Where one turn sends some rows of the set: a few examples, then the rows asked:
D: -1.61,0.23,0.38,1.02,0.37,-0.08,-0.21,0.97,0.18,-0.63,1.59,1.10,-0.05,-1.94,-0.16,1.41,-0.51,0.99,-1.08,-0.07,0.27,-3.18,0.67,1.70,0.62
K: 0.75,-0.67,0.08,-0.04,2.93,1.82,1.24,-0.74,0.22,-0.81,-2.56,1.74,0.58,0.04,-0.40,0.57,-0.51,0.05,-0.54,-1.17,-2.22,-1.73,-0.48,2.05,0.77
G: -1.27,-0.21,0.04,-0.08,0.37,-0.85,0.51,-0.16,0.38,-1.07,1.11,1.91,0.54,-1.55,-1.10,0.53,-1.23,1.22,-0.38,0.04,1.22,-2.71,0.24,1.48,1.16
J: -1.83,-0.35,-0.61,0.56,-0.04,-0.25,0.01,0.02,-0.35,0.59,0.68,1.34,-0.04,-1.06,-0.42,1.24,-0.47,2.06,-1.14,0.89,1.14,-2.36,0.25,1.58,1.07
Q: 0.13,-1.77,-0.10,1.60,3.08,0.56,-0.54,0.80,-0.16,-0.09,-2.71,-0.54,-0.26,-0.48,1.43,2.23,0.67,-0.81,-1.42,-0.77,-1.04,-0.49,0.77,2.24,1.14
V: 0.39,-2.42,-0.86,0.18,2.91,-0.37,0.36,-0.65,-0.16,-0.21,-3.53,0.43,0.31,0.12,0.33,1.10,-0.15,-0.22,-0.66,-0.50,0.24,0.35,0.15,1.97,1.89
F: 0.44,-0.53,0.18,0.71,2.89,2.31,0.80,-0.21,0.06,-0.33,-2.39,1.28,0.23,-0.06,0.15,1.11,-0.02,0.04,-0.97,-0.99,-2.70,-1.93,-0.21,2.14,0.42
U: 0.97,-1.50,-0.83,0.55,-0.79,0.62,0.60,0.09,-0.09,0.01,-1.60,1.43,0.35,0.43,-0.18,0.89,-0.21,-3.28,0.46,0.52,0.03,0.23,-0.58,1.68,0.87
W: -1.25,0.14,1.10,0.22,-0.02,-0.86,-0.18,0.40,0.78,-0.66,1.22,0.80,0.73,-1.47,0.77,1.32,-0.11,-0.03,-1.16,0.16,2.71,-1.77,-0.01,2.10,0.41
B: 0.42,-0.86,-0.42,0.30,2.72,2.12,1.03,-0.81,-0.20,0.22,-2.93,1.48,0.33,0.43,-0.12,0.90,-0.11,0.62,-0.94,-0.54,-2.14,-1.49,-0.44,2.06,0.68
Z: -1.27,-0.06,0.74,-0.11,-0.15,-0.95,0.01,0.01,0.65,-0.40,0.92,1.02,0.82,-1.19,0.53,1.13,-0.19,0.28,-1.06,0.41,3.07,-1.50,-0.14,2.07,0.53
S: 1.10,-1.06,-0.13,0.98,-0.54,0.82,0.40,0.72,0.29,-0.74,-0.98,1.20,0.29,-0.11,0.04,1.12,-0.12,-3.96,0.41,-0.04,-0.61,-0.33,-0.26,1.74,0.63
C: 0.82,-1.77,0.50,0.52,3.54,-0.30,0.27,0.29,0.64,-2.11,-2.39,0.35,0.45,-0.94,0.39,1.12,-0.40,-1.64,-0.32,-1.77,-0.69,-0.66,0.57,2.07,1.44
T: 0.72,-1.25,-0.63,1.31,-0.86,1.17,0.12,0.76,-0.25,0.43,-1.31,0.92,-0.05,0.29,0.44,1.53,0.30,-3.39,-0.09,0.56,-0.55,-0.10,-0.26,1.78,0.60
M: -1.43,0.04,0.73,0.31,-0.19,-0.68,-0.31,0.31,0.54,-0.02,0.97,0.68,0.60,-1.24,0.89,1.47,0.12,0.30,-1.41,0.50,2.83,-1.62,0.04,2.10,0.39

T moves to U
F moves to B
Now these:
J moves to G
M moves to Z
V moves to C

